(in the rows, 128 means zero)
Each path is a new rotation, seen through one point. The rows after it are directions, each followed by how far the rotation turns it, in degrees each step (0 if it stays put).
Each turn is a multiple of 5 degrees from 10 to 175, or 0.
Each row of a path follows its step; steps can be skipped.
Rotation 1:
step 0: [136 139 131 122 137 127 131 140 135 129 127 119 133 129 132 134 135 137
 126 126 130 132 124 112 125 121 123 104 142 128 138 111 147 129 140 131
 124 126 129 129 131 121 124 132 141 118 133 127 127 136 129 141 127 127]
step 1: [130 130 121 126 129 132 136 131 134 125 134 135 134 122 122 122 134 113
 142 123 148 139 144 128 129 118 126 131 112 114 126 127 127 128 130 135
 116 126 123 123 113 129 137 138 123 126 116 128 119 140 121 135 132 134]
step 2: [114 134 131 127 134 121 135 112 135 130 129 137 113 128 132 134 123 134
 142 135 134 113 119 132 128 126 135 126 122 113 138 132 117 121 125 134
 137 132 135 137 134 121 126 130 133 129 130 144 122 128 126 132 109 131]
step 3: [122 125 129 143 123 130 116 138 131 134 120 136 105 130 117 142 124 135
 119 121 124 116 130 127 132 131 135 120 139 127 125 134 139 128 132 123
 124 121 126 117 124 123 138 128 127 136 130 125 115 148 125 120 130 119]
step 4: [130 133 156 127 122 141 131 122 144 135 122 131 130 117 127 129 127 126
 127 121 129 127 140 131 136 131 121 130 132 118 127 113 125 125 118 124
 134 138 135 123 115 140 123 124 120 116 132 122 137 123 133 129 138 121]
step 5: [120 118 131 136 134 125 125 133 131 118 115 122 125 139 144 132 137 132
 126 136 130 136 149 117 131 134 134 137 128 134 142 127 126 134 131 140
 121 128 137 145 125 131 127 127 123 129 133 129 139 126 117 141 118 125]
step 6: [133 125 114 133 135 126 112 135 140 133 127 129 116 118 122 127 125 120
 140 112 126 126 129 128 115 137 127 138 117 128 128 133 114 127 138 120
 124 123 142 129 142 126 120 133 124 124 132 120 135 133 123 118 134 143]
step 7: [122 132 127 128 130 120 136 135 135 134 143 121 133 140 121 137 120 120
 123 120 115 129 133 127 128 120 128 122 140 128 122 144 123 126 111 133
 142 137 127 124 131 135 120 125 112 124 136 136 130 121 120 113 115 129]
step 8: [132 131 141 132 133 128 127 140 122 121 118 114 133 131 135 141 110 134
 117 130 130 145 122 127 109 117 125 122 133 127 134 121 138 126 137 121
 137 134 129 132 127 116 126 129 135 124 117 115 131 135 122 123 129 122]
step 9: [126 121 129 126 146 135 130 132 123 137 120 128 140 122 129 121 139 128
 133 123 136 145 139 129 126 128 123 116 116 120 121 116 114 132 125 137
 128 114 112 125 126 124 130 132 119 118 135 125 115 125 132 123 133 132]
step 10: [133 127 135 126 131 138 138 124 126 118 131 124 110 130 128 129 129 142
 141 131 130 131 122 136 126 119 140 132 122 130 127 140 121 128 119 135
 124 124 129 132 135 135 124 143 129 127 112 131 122 118 126 133 104 141]
step 11: [130 134 125 141 115 122 111 136 116 138 127 143 119 142 131 141 135 134
 127 134 127 122 119 131 116 135 136 125 128 120 127 133 130 130 115 117
 128 129 130 137 129 123 139 123 126 123 122 129 117 133 139 112 134 135]
Speeds:
[128 129 129 129 131 129 131 129 125 130 126 131 124 129 127 123 127 130
 125 130 133 127 124 131 129 127 131 123 126 126 130 128 127 129 127 129
 127 130 127 126 124 128 128 130 129 126 125 127 123 129 127 128 126 127] : 45
